128 stands for zero in the data rows.
Here are some points, each followed by its number:
[ 56 117 169 138  72 208 147  60  85 113 197 114 118 117 102 146 141 126 143 115 104 124 110 112 185 126 167 168 160] 0
[140 129 132 158 139 128  90 114  93 183 161 124 120  93 116 114  84 177 125 134 110 202 114 168 107 106 135 124 186] 1
[107 148 103 102 150 176 110 123 140 145 106  78 134 174 191 172 132 147 125 135  94 138 177 169 135 138 157 137 114] 2
[141 160  78  73 121 133 122 128 135 116 129 138 125 181 165 157 154 128 132 143 148 131 118 136 135  95  78 132 135] 3
[158  99  86 116 130 184 147  99 130 193 104 137 147 115 225  77 128 155 104 149 168  91 157 187 121 168 157 168 114] 4
[205 143  78  87 133 119 138 110 102  50 125 166 116 102 137 127 113 160  93  90  85 176 131 151 116  96  65 141 108] 5
[104 107  81  95  82 161  94 175 120 123 127  89 105 156 127 110 113  55  89 107  92 128  92 175 111 170 112 132 175] 6
[133 116 126 188 103 110  77 101 171 104 122 135 160  97  76  99 135 140 124 195 106  51 104 206  81 180 157 139 139] 7
[128 138 149 122 137 110 155 121 111 160 123 125 181 113 159 104 152 125 157 149 173 163 110  61 152 129 107 105  81] 8
[175 140  79  52 148 181  88  72 163 126 125  95 132 191 229 132 166 148  88 128 125 192 144 215 109 122 143 117 170] 9
[116  93 188 172 117 132 149 140 160  92  90 119 175 155 113 122 161 141 167 119 140  89 156 127 121 131 119 116  82] 10
[ 92 112 137 170 121 165 146 107  99 165 134 144  86 109 135 154 157  90 129 116  92  97  72  98 183 142 141 144 113] 11
[145 121 129 177 113 108 101 124 151 130 118  66 147 114  81  50 142 110 122 100 122 167  86 128 122 119 154 132 113] 12
[161 104 111 125 157 123 146  93 167 140 131 163 189 111 138 122 145 167 144 159 155 146  49  80 170  95  97 102  67] 13
[123 131 167 140 112  80 101 133 140 137 109 177 181  80 180 138  62 146  93 132  94 207  83 115  80 107 127  84 208] 14
[130 128 156 121 127 140 157 156  88 100 141 190 109  64 150 145  74 118 164 126 135 158 114  73 124 150 120 130 138] 15
[163 114 148 169 162  91 114 146 143 178 125 121 160  93  82 118 115 143 113 100  74 133 102  88 160 104  83 119 130] 16
[111 143 171 140 103  71 132 122 166 177 119  88 204 107 173 139 154 131  77 111  74 129  83 122 114 141 157  88 149] 17
[ 76  91 136 158 105 179 142 124  85 190 119 155  29 205 129 154  75 113 119 115 102 102 144 148  88 114 167 124 122] 18
[104 179 147 101 120 119 169 167  64  97 125 116 114 122 178 150 115  98 115 105 158 177 202  72  97 119 125  98  93] 19
[143 177 116 109 111 179 141 123 108 121 165  98 121 160 137 139 132 135 127 102 123 151 179 190 113 126 144 154 144] 20
[ 93 149 142 106  91 156 195 113 157  76 198  95 160 208  24 165 130 151 177 128 138 117 150 156 166  86 145 117 156] 21
[ 80  96 149 190 157 100 112 149 116 102 119 179  83  94 116 161 157 125 110  90 147 115 156 104 177  60 139 120 155] 22
[ 89 138 115  97 146 191 146 134 126 174 143 111 148 152 172 180  94 153 117 137 167 115 167 105 141 106 159 125 135] 23
[117  79 109 129 204 124  78 100 141 178 149  87 144  97   9 105 175 170 134 184 211  84 130 152 158 153 116 121 138] 24
[114 149 134 149 154 127 187 146 125 103  91 159  54 174  97 185 218 101 168 113 142  22 173 161 185 150 104 150  64] 25
[138 117  68 149 124 186  87 132 105 158  97 140  99 116 160  64 107 102 120 117 144 182 109 124 123  97 123 137 141] 26
[103  79 123 112 137 111  92 110 113  55 128 199  33 139  66  99 138  63  98 112  55  44  79 113  84 156 151 152 163] 27
[ 99 138 120 105 117 154 138 108  91 152 155  94 111 114 111 121 169  99 107 139 136  77 149 128 131 168 152 148 108] 28
[109  86 111 131 184 141  85 109 133 166 139 105 136  94  53 113 171 148 126 161 193  89 124 150 145 149 125 128 130] 29
[ 81 139  93 129 111 122 104 158 158 100 148 121 130 126 161 148 161 131 103 119 159  97 159 156 142 109 140 151 169] 30
[182 165 124 148  76 134 173 183 102  41  94 163 110  82 220 165  66 131 133  62  35 133 146 142 125 145  83 174  80] 31
[110 174 135 129 107 104 159 216 104 170 165  93 195 106 193 140  77 141 153 106 139 194 210 157 110 126 120 113 140] 32
[ 47 137 159 158  81 152  91  90 100 177 133  90 208 146  70 137  91 106  77 222 118  85 117  91  64 135 131  80 135] 33
[123 112 116 130  86  68 138 173 156 154 133 130 146  84 168 107 100 133 147 126 146 161  98 151 104 141 149 118 134] 34
[118 105 129 120 134  31 146 150 126 100 132 142  85  99 168 123 107 109 108 130 138 167 151 102 117 102 148 106 125] 35
[ 97 119 135 167 121 155 147 107  93 160 139 143  92 114 137 154 166  91 130 125  87 101  84  99 174 137 136 138 110] 36
[183  88  90  96 173 173 111  88 104 200 102 136 114 133 124  93  90 173 104 155 191 135 125 133 117 121 127 145 134] 37
[120 175 159 144  81 102  97 164 138 110  87 101 131 140 184 170 211 100 138 101 110 146  35 108 154 142  96 129 119] 38
Which three points above are nearest to each new point by angle? Their numbers follow each, nearest first.
[148 151 129 118 151 108 113 143 150 151 136 109 119 128 154 161 170 149 131 116 145 141 101 110 160 114 127 138 118] -> 38 13 3
[102 104 114  81 118  56 124 124 139  87 136 122 111 127 138 104 135 111 107 144 153 160 151 133  98 124 143  97 131] -> 35 34 19
[122 128 163 138 111  77  93 120 133 149 104 183 204  74 182 136  49 166 102 137 106 219  81 127  69 113 130  83 215] -> 14 1 34
[ 85  95 148 188 156 104 117 138 114  93 103 178  85  99 113 157 149 127 112 108 150 108 164 108 171  73 142 121 160] -> 22 35 25
[128 141 166 108 138 103 160 125 104 164 128 125 171 121 161 110 155 114 173 142 161 173 107  53 150 140 103  98  96] -> 8 13 19
[134 137 148 154 133 151  89 151 103  95  72 109  97  88 116 121 155 122 122  92 114 133 139 161  91 165 106 133  98] -> 31 38 12
[ 62 149 148 153  99 145  93  87 105 157 124  95 196 139  72 142 101 121  86 215 126 103 115  96  68 127 127  82 124] -> 33 7 17
[170 159 127 158  89 123 154 184  97  55  87 177  99  74 209 170  42 134 152  86  43 132 153 139 104 141  80 164  84] -> 31 5 15
[162 146 136 156  86 135 155 172 105  64  98 159 103  99 192 169  84 128 132  74  64 123 137 131 129 141  91 162  86] -> 31 5 15
[ 66 161 161 121  94  74  56 159 122 168  86  93 151 142 155 133 202 125 144 131 118 176  65 168 102 135  41  88 173] -> 38 17 14
[116 113 126 124  87  70 141 176 156 148 137 135 140  91 167 115  96 132 147 126 148 158 104 143 113 146 143 114 139] -> 34 14 32
[163 125 127 175 115 104  97 123 153 123 122  66 148 112  70  34 146 111 128 112 126 172  89 116 123 119 164 125 106] -> 12 16 7
[108  99  57  83  70 173  80 181 130 141 122  79  88 159 135 115 119  34  81 111  69 126  72 201 103 188 102 140 182] -> 6 27 26
[152 156  93 118  90 105 179 141 187 176 145 120 130 162 145 110 100 142 144 106 141 151 115 149 138 124 172 138 147] -> 34 32 20
[103  95 120  75 128  60 124 135 131  90 130 121 112 132 153 110 127 112 111 149 165 163 147 121 100 124 148  96 137] -> 35 19 34
[171 106 137 124 110  56 125 156 196  69 149 100 143 100  91  78 149  92 142 112 124 140  67  88 141 149 165 118 125] -> 12 34 35
[179  85  68  93 168 176 117  84 105 194 107 137 120 136 130  95  77 163 113 150 191 137 127 132 129 119 122 144 127] -> 37 4 26
[121 138 155 140 110  85 128 126 157 163 115  94 190 121 157 132 145 124  87 125  96 143  96 123 125 129 132  96 136] -> 17 14 38
[110 152 132 149 151 125 184 145 130 113  95 145  58 162  93 186 212 104 164 121 141  25 151 164 184 155 106 146  59] -> 25 36 10
[133 126 113 128 126 155 165 139 167 139 166 137 145 139 121  60 121  87 110 129 147  59 170  50 147 121 169 156 141] -> 28 23 4
[146 149 112 110 153  87 110 145 151 125 153 115 141 110 170 132 161 152 117 136 159 131 152 127 135 116 129 139 140] -> 30 3 9
[126  55 141 114 165 118 161 129 187 136  94 149 242 138 144  97 130 195 159 125 178 150 112 122 127  74  91  82  69] -> 13 8 10
[188 113 156 175 176  70 112 144 133 204 145 115 169  80  70 110 111 142 103  99  80 151 102  72 164  95  87 106 132] -> 16 12 1
[ 98 138 124 100 113 175 128 109  85 159 160  82 106 112 128 128 187  90 102 148 129  63 154 135 121 185 153 143  98] -> 28 36 11
[139 172  74  56 113 139 106 121 141 107 133 142 127 202 167 164 155 138 121 152 154 126 115 151 132  83  53 123 134] -> 3 9 5
[160 116 133 121 105  71 125 159 180  83 147 104 149 111 108  92 135 102 137 110 122 133  95  93 140 143 158 120 129] -> 12 34 35
[159 123 139 111 126 128  80 143 113 143  64 113 132 104 147  95 145 122 145 114 110 174  60 159 105 184  81 114 125] -> 38 6 26
[120 126  89 101 110 174 159  77 204 201 130 127 180 142 137  87 136 151 136 134 158 130  54 117 142 118 147 120 136] -> 13 4 37
